(in the rows, 128 means zero)
Each path below is one point turned by a fixed rotation once a step. After each direction that follows a path, write how fast that rotation turns it, in deg/step (0 if it stays still).
Each turn is a multiple of 5 degrees from 10 to 175, or 0.
Each row of a path follows its step; steps can be skipped.
Path 1:
step 0: [121 125 137 137 119 129 123 117 123 134 128 127 131 131 136 123 128 125
 132 142 131 122 136 123 130 129 133 142 130 138 127 144 125 132 134 131
 134 138 126 125 128 125 124 131 134 117 129 117 136 129 126 131 126 133
 129 136 128 139 134 131 136 130]
step 5: [134 122 132 134 125 131 126 121 129 122 130 122 135 126 115 118 126 116
 132 129 123 123 134 127 117 122 129 120 132 131 119 138 126 133 131 118
 122 120 120 130 122 127 136 134 132 121 132 128 126 120 120 121 130 136
 127 125 128 127 129 129 120 148]
step 6: [124 130 132 137 120 120 128 128 123 124 126 132 123 136 129 123 124 123
 132 123 123 131 136 118 132 127 120 122 135 134 127 129 120 128 116 136
 129 141 128 133 132 129 134 128 123 133 127 119 128 126 131 105 140 120
 135 133 120 123 129 126 127 133]
step 10: [123 121 144 122 122 131 128 123 128 124 128 124 140 124 132 125 130 128
 126 140 130 119 126 138 126 125 124 133 132 136 120 128 123 124 126 133
 135 132 121 114 127 130 136 127 135 116 122 119 129 122 134 123 127 121
 111 129 131 132 121 125 125 125]
step 19: [128 137 134 132 131 133 135 131 123 128 120 130 132 135 125 126 122 136
 119 128 138 127 125 123 124 120 117 132 140 130 126 135 122 127 116 123
 126 138 116 128 137 135 134 136 128 134 129 122 127 125 123 132 127 142
 129 133 116 127 115 130 125 128]
step 20: [123 119 138 127 132 118 131 124 131 125 131 112 131 130 113 131 131 130
 131 124 131 117 127 128 128 124 116 123 143 129 126 123 130 126 125 132
 132 122 120 117 127 126 127 116 133 121 125 132 120 119 133 125 129 126
 127 131 130 126 117 133 130 140]
step 24: [124 121 137 133 124 121 133 140 128 134 130 125 128 131 142 120 127 127
 127 128 118 134 134 127 128 129 129 138 139 138 135 128 120 125 125 131
 128 137 132 137 125 135 129 131 128 131 121 130 133 130 130 116 142 133
 124 130 129 112 123 134 123 139]
[127 129 126 127 124 127 128 129 130 128 130 129 128 126 130 126 128 129
 128 128 126 127 128 129 129 129 128 128 127 130 130 132 126 129 129 128
 131 128 128 131 126 129 126 129 129 127 129 130 129 130 127 127 129 125
 131 127 127 127 129 126 132 130] => 45
[129 128 131 128 125 124 129 127 130 129 128 126 129 130 130 128 128 128
 127 128 127 126 126 128 129 132 126 125 126 127 129 127 126 128 125 129
 129 127 131 128 126 127 129 126 130 130 128 129 128 126 128 125 129 127
 125 130 128 126 130 129 124 128] => 100
[130 127 126 130 128 126 128 127 127 129 128 128 129 129 127 130 130 124
 127 126 130 125 127 128 123 130 131 129 128 126 127 126 124 126 128 129
 130 130 126 128 128 130 129 127 128 125 129 128 129 129 129 130 129 125
 129 128 129 130 128 129 128 130] => 145
[131 126 126 130 127 128 123 130 131 124 128 130 128 130 129 127 127 127
 129 126 129 130 124 127 129 127 129 129 130 129 127 128 129 129 130 128
 128 127 129 126 128 128 129 127 129 127 126 128 126 127 128 128 129 127
 129 125 126 126 128 128 125 130] => 40
[129 128 130 132 127 129 132 128 128 127 132 128 127 132 127 127 129 128
 130 127 126 128 130 127 130 126 129 128 128 128 127 127 129 129 126 128
 126 128 129 131 129 126 129 126 127 124 129 128 128 130 127 130 130 127
 130 128 129 129 129 125 126 128] => 45
[125 125 128 127 126 130 127 125 127 126 128 125 131 125 129 126 129 126
 128 128 128 129 129 127 130 128 127 128 125 126 127 129 128 128 130 128
 128 128 130 126 127 127 128 125 129 128 130 129 132 128 129 128 125 128
 129 128 127 131 125 127 125 131] => 140
[126 128 129 128 130 129 129 131 126 130 127 125 130 130 129 129 126 130
 128 125 125 126 127 129 129 127 126 129 131 128 127 124 129 126 128 126
 131 131 132 128 127 129 126 127 128 130 127 128 128 129 128 129 128 127
 131 128 128 127 126 129 127 129] => 85
Path 2:
step 0: [128 128 124 119 129 120 128 135 129 137 130 135 127 127 117 132 129 130
 132 115 131 126 120 137 143 122 119 124 125 129 122 137 119 120 128 133
 133 116 125 128 114 129 120 132 126 130 129 129 123 141 128 136 126 134
 121 137 127 132 128 133 132 119]
step 3: [138 126 114 123 134 124 135 133 125 133 120 123 132 124 138 125 127 135
 125 124 124 127 114 132 121 123 127 128 116 121 119 126 118 131 122 135
 125 129 137 134 122 133 131 139 140 136 124 135 133 136 127 130 133 129
 117 131 125 132 135 127 125 128]
step 4: [137 128 130 124 122 134 130 128 130 128 130 128 122 130 134 137 126 133
 132 133 129 117 114 138 121 126 112 132 128 132 114 123 121 134 121 134
 133 119 129 136 125 126 131 127 129 139 125 123 123 122 119 128 141 131
 126 138 136 126 125 137 131 122]
step 9: [117 119 124 127 121 136 121 128 131 134 132 137 117 126 130 129 125 135
 138 128 137 119 113 124 130 127 131 133 123 129 116 133 124 123 123 128
 138 123 132 126 130 128 134 138 119 140 127 124 124 139 128 134 137 123
 125 129 139 136 133 131 133 129]
step 12: [131 119 126 123 124 134 134 123 127 133 123 130 124 123 140 128 130 123
 126 129 128 125 118 126 128 135 134 127 126 121 117 133 131 137 120 130
 124 125 128 134 115 131 118 121 128 126 135 128 131 140 125 120 119 128
 113 129 142 142 132 129 126 126]
step 17: [131 138 114 125 128 129 133 122 131 133 131 132 116 135 133 134 130 123
 130 124 131 129 123 138 122 132 122 139 124 133 105 129 123 128 133 128
 123 137 126 137 120 130 122 129 138 133 131 125 132 125 124 122 127 126
 121 127 133 139 127 132 132 120]
step 19: [139 128 122 133 124 123 129 132 133 131 144 130 130 126 133 133 123 126
 128 131 127 118 124 129 128 136 127 122 119 135 116 127 116 126 131 126
 125 138 135 129 127 117 134 132 132 127 136 129 126 140 125 137 134 122
 122 121 127 143 138 122 135 124]
[128 127 127 126 129 127 127 127 127 129 127 129 130 128 127 127 127 128
 128 129 129 128 129 127 130 124 131 126 126 132 127 131 128 129 130 125
 129 128 130 130 128 128 125 126 126 131 128 126 127 127 127 128 130 126
 130 124 127 131 126 128 130 127] => 35
[130 129 130 129 130 126 130 126 128 130 124 129 129 129 130 127 127 128
 129 130 127 128 125 129 128 127 127 124 128 130 128 127 130 129 125 128
 130 125 130 127 128 129 127 126 129 127 128 126 128 131 130 127 128 130
 130 129 127 128 127 126 126 131] => 35
[123 127 129 128 130 127 126 129 128 127 129 127 129 126 129 133 131 127
 127 128 129 131 127 129 128 127 127 126 130 126 126 129 129 127 128 126
 127 129 127 129 126 128 127 126 129 128 128 126 131 129 124 127 128 129
 130 129 132 128 127 127 127 128] => 140
